The same turns and mirrors carry the whole set onto itself, and each row onto the other rows of its family. Which rows share a family with each named row? Give them in list order.
These 36 rows form 6 families of 6 rows each.
K_289: [ 24 -17   5 -17  -1  14  10  -4   0  -7   6 -26  -6 -11  -3  -5  13 -15
  14   2]
K_429: [ 12  10  -8  -9  13  -5 -11  25  10   0  12  23   2   4 -13  -6   1   3
 -13  10]
K_430: [-21   8   5  27  -5 -11   9 -13  -5   9  -2  -1   3  -3  10   3  -1  -5
  12   5]
K_203: [ 19  12  -1   2  12  -1 -23  24   2   7   3  17 -19  -9  -7  -9   0  17
   1  -5]
K_644: [ -7 -15   8  -2   4   7   0 -10 -11 -11 -10 -34  -8   8   8  -3   9 -13
   6   0]
K_618: [ 23 -17   5  -9   2   2   6 -12  -2  -9   1 -15  29 -15  -5  -3   4 -18
   9   5]
K_760: [ -7   3   9  27   9  11  -7 -13 -11   7  -7  -7 -20  10  10  11  -1  -2
   4  -6]
K_527: [-16  -7  14   2  -4  -7  15 -16  -8   1  -5 -10   1  -7   4  -5   0 -24
  13  15]
K_283: [  4 -12   7 -14   0  -9  13  -3  -4  -3   1  -6   4 -21  -9 -16  -1 -23
  20  15]
K_198: [ 20 -17  16 -18  10  11  -4   0  -6   1  -4 -16 -14  -9 -10 -11   2 -19
  19   7]
K_642: [ 12   3   5 -16  -1 -18   1  18   7   7   5   6   6 -26 -13 -20   1  -5
  19  11]
K_553: [ -3   7   3  25  -8  10   1  -8   0   5   0 -15 -10  10  20  15  12   7
  -3  -9]
K_99: [ 25  10  -7  -7  -5   0 -11  27   6  -1   7   7 -11 -12   2  -7  11  19
 -11  -6]
K_184: [-10 -10   6   2  11  10   9 -13  -2  -6   3  -6   1  17  -3   6   2 -27
  -4  14]
K_359: [-11   4  -1  24   4   4  -8 -10  -5   0  -5 -25  -6  15  16   7   9   5
   7 -12]
K_730: [ 28  -3   9 -21  12   3 -15  22   2   5   1   0 -15 -17 -14 -17   1   0
  13   3]
K_661: [ 13  18 -13  22  -3   5  -7   8   4   1  10   5 -10   0   9   7  11  23
  -7 -14]
K_575: [ -1   6   9  25  -7  -3  -3 -11  -1   7  -8  -8  25   4  17  14   3   3
  -5  -4]
K_665: [  0 -12  10   4  -4   4   5 -20 -10  -9  -9 -13  22  -2  11   8   3 -16
  -9   6]
K_458: [ 25  -1  -1 -21   6  -5 -16  25   6  -1   1 -17  -2 -10  -9 -21  11   8
  13  -4]
K_256: [  1 -14   9   2  -4  17  11 -16  -8  -6  -3 -26 -13   4  14   7  11 -13
  -1   0]
K_869: [ 33  -6   6 -26  -4   4  -4  22  10   3   5 -13  -5 -14  -5 -13  15   4
   7   1]
K_58: [ -1  16 -18  23   8  -3 -16   7  -4  -7   2  -2  -9   7   8   0   7  21
  -4 -16]
K_812: [ 21   7  -2  -7  -4 -11 -13  19   2  -4   0  15  22 -15   1  -5   3  11
 -18   3]
K_716: [ 11  12  -9  -4   4 -10 -23  30   3  -4   0   1  -9  -3   1 -15   8  24
  -8  -8]
K_347: [ 11 -12   6 -13  16   6   8  -2   9   3  10 -14  11   5 -18  -5   4 -27
  19  12]
K_746: [  1 -14  16   5  11  16   1 -17 -12   0  -8 -19 -18   3   2   3   1 -20
  14   2]
K_604: [ 29  -6  11 -18  -5  -8  -7  14   8   6  -2  -6  30 -18  -4 -10   6  -2
   3   6]
K_537: [-16   8  10  20   5   1  -2  -2   7  15   1  -2   4  25   8  13   3  -7
  -4   6]
K_467: [ 17 -18  -1 -21  10   4  -2   1  -6 -15  -2 -29  -4  -7  -8 -17  10 -12
  17   0]
K_336: [ 13  14 -12  23   0  -7  -8   1   2   0   4  14  24  -9   5   7   2  15
  -8  -8]
K_60: [ 15  -4  13 -25   7  -4  -6  26  16  12   6  -1  10   3 -14 -11   4 -11
   5  16]
K_518: [-11  20  -8  25  -2 -17   1   2   0   4   3  21  -1  -9   4  -2  -1   9
   3   2]
K_192: [  3  16  -1  26  10   3 -18   7  -3   9  -1  12 -20   3   6   5   0  16
  -1 -10]
K_97: [  0  15  -2   0  -4 -22  -6  22   3   8   2  22   0 -20  -3 -14  -1  10
   1   7]
K_839: [  2  19 -11  22  15  -3  -7   9  14  11  15  14   6  14  -7   7   3   7
   2  -1]

Which other rows belong to the same family as K_869? K_289, K_553, K_99, K_661, K_256
Which other rows belong to the same family as K_839? K_429, K_184, K_347, K_537, K_60
Which other rows belong to the same family as K_58? K_644, K_359, K_458, K_716, K_467
Which other rows belong to the same family as K_198? K_203, K_760, K_730, K_746, K_192

The same turns and mirrors carry the whole set onto itself, and each row onto the other rows of its family. Which rows share a family with each named row? Give them in list order.
These 16 rows form 4 families of 4 rows each.
K_295: [ 34 -28   1 -20  -6  19 -11   2 -30  16   4 -10 -11   6  13  17  17   9
  28 -29  -5 -36  24  23  11  -7 -18  -5  -9  14   3  12  -7 -13 -13 -28]
K_617: [ 34 -22  16 -14   5  -4   6  14 -19  23   1  -3  -6  10  14  11  14  20
  14 -14   4 -38  19  25   0   4  -4 -22   0   2  -7   7 -10  -5  -8  -4]
K_903: [ -1  -9   3  27   7   4 -42  -4 -36 -13 -16  22  13 -16   5   7   9  12
  20 -33   3 -32  -1  10 -16  -2 -22  -6   3   4  10 -11   2 -16   3 -17]
K_800: [ 26 -22  -2 -10   8   9 -13  16 -17  22  -7  -9   0  10  15   7  32  13
  27 -31 -12 -40  23  36  19   0   3 -18 -11   8  11  10 -12 -19 -10 -10]
K_876: [ -5 -16  14  23   2   4 -43  15 -14 -12 -19  27   5  -1   7   2   6   9
   9 -28   8 -25  11   8  -7  13 -17  14   3  17  13  -8  -2 -12  12 -14]
K_6: [ 30 -39   8   2 -15   8 -11  26 -10   2 -27  10  16  -1  25 -15   4   8
  12 -27  -9 -27  -7  22 -38 -24 -15  -7  12  12  22   4 -12   0   9 -25]
K_48: [ 24 -39  -1  14 -11  21 -22  18 -20  13 -31  10  18  -3  20   1   5  10
  14 -16 -21 -14  -9  26 -34 -20   4 -19  -6  10  30  -7  -1  -3  -8  -6]
K_770: [ 15 -13   9   6 -25  13   0   0 -26   6 -11  12  -9 -18  25  -2  36  39
  45 -42  -5 -14   5  29  -3   1 -22   9  -7   8  12  25  -4   3 -10  13]
K_124: [ 28 -19   6 -13  -6  18  -2   1 -37  25   0 -14   1  13  13  13  13  15
  30 -23   3 -34  22  24   6  -1  -7 -18  -6  -9  -3  11 -12  -4 -14 -28]
K_536: [ 23 -10  20  -1 -17  21  -9 -13 -32   0 -17  -7   3 -22  33   4  41  31
  32 -37  22 -25  12  26 -16   5  -8  13 -16   6  10   9   2  -3  -7  13]
K_88: [ 13 -40   3   3  -3   1 -13  21 -12   9 -32  23  22   4  26 -15  18   4
  21 -23 -17 -23   5  15 -41 -15   8   3  -7  -2  29  14  -5   0  12 -21]
K_287: [ 21 -35   5   4   2  16 -18  12 -13   9 -23  10  21   1  27 -11   3  10
  17 -18 -13 -23   0  19 -51 -14  18  -3 -17  13  27   4  -2  -1  15 -20]
K_662: [-15 -12   0  22   2   6 -24   4 -28 -14  -5  20   9   0   7 -17   9  14
  16 -19  10  -1  -3  16 -10   5  -8   3   0   2   2 -10   4 -16  11 -24]
K_530: [  0 -18  19  23  -6   9 -39   7 -22 -16 -13  16  16  -8   8  -9   1  14
   1 -11   9 -19  13  11  -6  17 -10  12   0   8   8   4  -9  -8  10 -26]
K_908: [ 13 -16   6  -2 -19  15  -1  -2 -26  -1  -6  18  -2  -3  34 -14  26  37
  34 -40  14 -27   6  24 -17   6  -7   1  -8   9  -6  30   9 -12  -7  23]
K_993: [ 17   0  12   5 -18  24  -5   4 -21  12  -3  -1  -7 -13  23   9  39  29
  45 -46  -3  -2   7  28 -17   2  -8  10 -13   0   9  16   0   1  -2  12]

Which other rows belong to the same family as K_536? K_800, K_6, K_662
Which other rows belong to the same family as K_124? K_876, K_770, K_287
Which other rows belong to the same family as K_530? K_295, K_88, K_993

